rotation steps, each row followed by its count of steps
The counts run from 0 to 938.
[-10  -5 -17  20  17 -16 -13  10 -23   5 -10   3  10  12   4   5  20  -5
   1 -10  -1 -29 -12 -13  -5 -16   6  -4  -9 -15 -11  -3  -1  10  -1  -1
  12  12  22] | 666
[-16 -10 -11   9  15 -13 -13  10 -22   9  -4   0  12  17   7   0  17  -4
  -1 -11 -10 -27 -12  -8  -6 -16   6  -5  -3 -15 -19   0 -11  18  -6  -9
  15   9  20] | 671
[-12  -3 -12  36  10  -3  -3  -4 -11  14  -8  14  14   4  -5   2   8  -8
  -8 -17   5 -15  -4 -10   3 -22  13  -8 -13  -5 -18  -5   5  12 -10  -9
  23   5  17] | 249
[-27  14 -10  18   4 -15  -5   1  -9  14 -10  19  18   3  12   7  -6 -16
   1 -25  13   2  -3   2   0 -21  12 -10  12 -11 -10 -12  -8  -7  19 -11
   9  11  -3] | 126
[-14 -23  -2   8  17  -7  -3  -8 -16  14  -6  12  25  13   6  -4  10  -5
  -4 -26  -4 -21   2  -3  -1 -25  -2 -10  -9  -6 -22   0   6  -1  -7  -8
  19   4   5] | 869
[-23  10  -6  16  16 -10  -7  13   8   7  -1  17   6  -6  -1  13   4  -8
  -3  -6  17   2  -5 -22   9  -1  35 -15   1 -20 -15  -6  -4  12   7  -6
  12  10  16] | 834
[-27  11  -7  -4   9 -14  -9   6 -18   6  -8   3  13  11  13   0   5 -14
   1 -25   7 -13  -7  -2  -9 -22   1   3  12  -1 -27  -9 -14  11  16 -18
   7   8  -6] | 605
[-27  -2  -3  -3  20 -13 -15  25   7  11  -2   8   4  -4  14   9  11 -11
  -1 -14  -4  -2  -3 -10   2  -2  24  -8   3 -17 -13  -2  -6  13  -3  -8
  24  15  19] | 348
[-23  15  -2   7  13  -8  -6   4  11   5  -8  15  10 -12   4  10   7 -17
  -6 -13  24   6   1 -22   7  -8  26  -9   1  -6 -25 -12   8  14  13  -9
   6   8   3] | 426
[-13 -11   1   0  14   0  -9  -3 -10   2 -14  -2  16   7   4   0  24  -9
 -11 -15   8 -25  -6 -18  -7 -30  -2   2  -7  -1 -33  -5   5  18   0  -7
  -3   5   5] | 585
[-23  14   2   9  13  -5  -3   2  12   8  -1  17  10  -7  -1   3   0 -14
 -11 -13  22   9   0 -21   6  -9  28 -12   4  -8 -30  -9  -3  19   8 -11
   7   6   0] | 422
[-12 -22  12   4  21   1  -8  -2  13  11  -8  13  20   0   3  -1  16  -7
 -20  -8   5  -7   0 -20   0 -23  15 -16  -7 -19 -22   0   5  11 -11   4
   0  10  12] | 568
[-22  17 -12  28  10  -6  -4   7 -12  -1 -14  10   4   4  -5   8   4  -7
  -3 -23  23 -17 -14 -10  -8 -29   9   7   0  -3 -12  -8 -12  -3  12  -4
   1  14   1] | 319
[-11   2 -19  26   7 -16 -10  -1 -20  16 -12   8  17   6  10   5  15 -16
  -3 -12  -1 -14  -4  -7   1 -18   8 -11  -6 -12 -14 -11   7  16   2  -8
  18   8  19] | 256
[-20   9   5  -1  12 -11 -11   3   5   3 -10   9  15   2   9   3   9 -14
 -12  -7  21  -2  -9 -18  -5 -20  16 -10  13 -20 -22  -9 -12  11  19   0
 -19  14  -3] | 902
[-17 -16   2   4  14  -9 -13   4  10  15 -12  13  22  -1  14  11  17 -12
 -10  -5   2  -1  -2 -12   4 -17  18 -21   2 -30  -8  -5   5   3   3   4
  -2  15  19] | 560
[-15  -5   9   0  27 -14 -11  10   2   3   2  14  12  12   3 -15   4  -4
 -17  -8   6 -10 -10 -17 -12 -15  18 -10   7 -26 -18   4 -24  11  -3   7
  -3  17   0] | 484
[-28  10  -2  -6  22  -8  -8  17   5  -7 -10   9   2 -11   2  15  11 -10
   4 -23  25  -8  -3 -22   3  -8  18   4  -2   1 -23  -7   6   0  16  -6
   8  12   0] | 20
[-26   4 -12  23  12  -9   3   4 -16   9   1  19  12   8  -5   7  -6  -2
   9 -29  11 -13  -3  -4   6 -13  15  -6  -3  -1 -19  -2  -5  -5   4 -17
  29   2   5] | 529
[-21 -15  13 -24  22 -11 -11   3   6   8  -5  10  22   4  17  -5  12 -13
 -10 -17   5  -4   2 -12  -4 -16   7 -12   7 -15 -28  -2  -2   6   6  -3
  -1  10  -6] | 285
[-20   6  -3   6  23  -5  -1   8  -6 -11  -1  11   4   0 -14   9   9   1
   3 -18  29 -21  -8 -28   3  -8  19   2  -9   1 -30  -2   1   5  10  -8
   7   4   1] | 510
[-14 -17 -10   6  17 -11  -8  -1 -12   8 -13   9  21   1   8  13  21 -10
   5 -20   4 -20   2 -13   7 -15   5 -10 -14  -6 -18  -6  24  -1   3  -5
  18   5  15] | 860
[-14  -6  -9  18  16 -20 -13   9 -10  13  -5  15  17  12   9   4   9  -6
  -3  -4  -1 -11 -10  -8  -1 -12  18 -20   4 -34  -1  -2 -11   1   3   5
   6  16  20] | 62
[-25  -2   7  10  25  -3  -4  15  20   3  -7  23   5 -10  -2   6   0  -5
  -9 -23  19   1  -1 -15   1 -16  25  -5  -4 -12  -8   1  -3 -11  -3   5
  12  18   3] | 636
[-30   8   5   3   6   1  -5   4  10  12  -1   9  11   1   4   4   1 -10
 -12 -11  12   5  -6 -14   1 -16  23 -10  13 -12 -32  -6 -17  24   5 -19
   1   5   5] | 416
[-22  -4   6  -7  19  -9  -1  -3   2  -1  -1  19  21   2  -1   9   4  -4
   2 -16  27  -6   0 -22   8  -8  19 -17   3 -13 -28  -4   4  -6  21  -6
  -5   3  -7] | 705
[-25  10  -3   2  12  -6  -8   7  11   6 -12  10   9 -15   8  17  12 -19
  -3 -16  21   4   2 -20   8 -10  21  -6  -1  -4 -24 -13  13  12  13 -10
   7   9   7] | 429
[-19   4  -9   5  11  -8  -1  -7 -19  -1  -9   7  18   6  -1   9  11  -8
   6 -23  22 -20  -3 -17   3 -18   3  -3  -3   4 -33  -9   9   3  20 -15
   3  -1  -4] | 105
[ -5  -4  -8  11  27 -14 -13   9 -10  -4 -15   5   7   0   2   0  25 -10
  -7 -14  11 -26  -6 -23  -7 -18   6   2 -17  -7 -16  -6  12   8  -2  10
   9  16  10] | 169
[-21   6 -10  32   4   1  -1  -5  -6   7 -18  15  15  -1  -3  16   5  -9
  -3 -23  22 -11  -6  -9   2 -32   9  -4  -4  -4 -13 -10   5  -7  11  -7
   2   9   6] | 728
[-11  -1  -8  14  20 -26 -14   8 -16   9 -11  15  18  13  15  -8   7 -12
  -7 -16   0 -14  -8  -3 -12 -21   4  -9   3 -24  -2  -4  -9  -5   5  10
   5  21   3] | 470
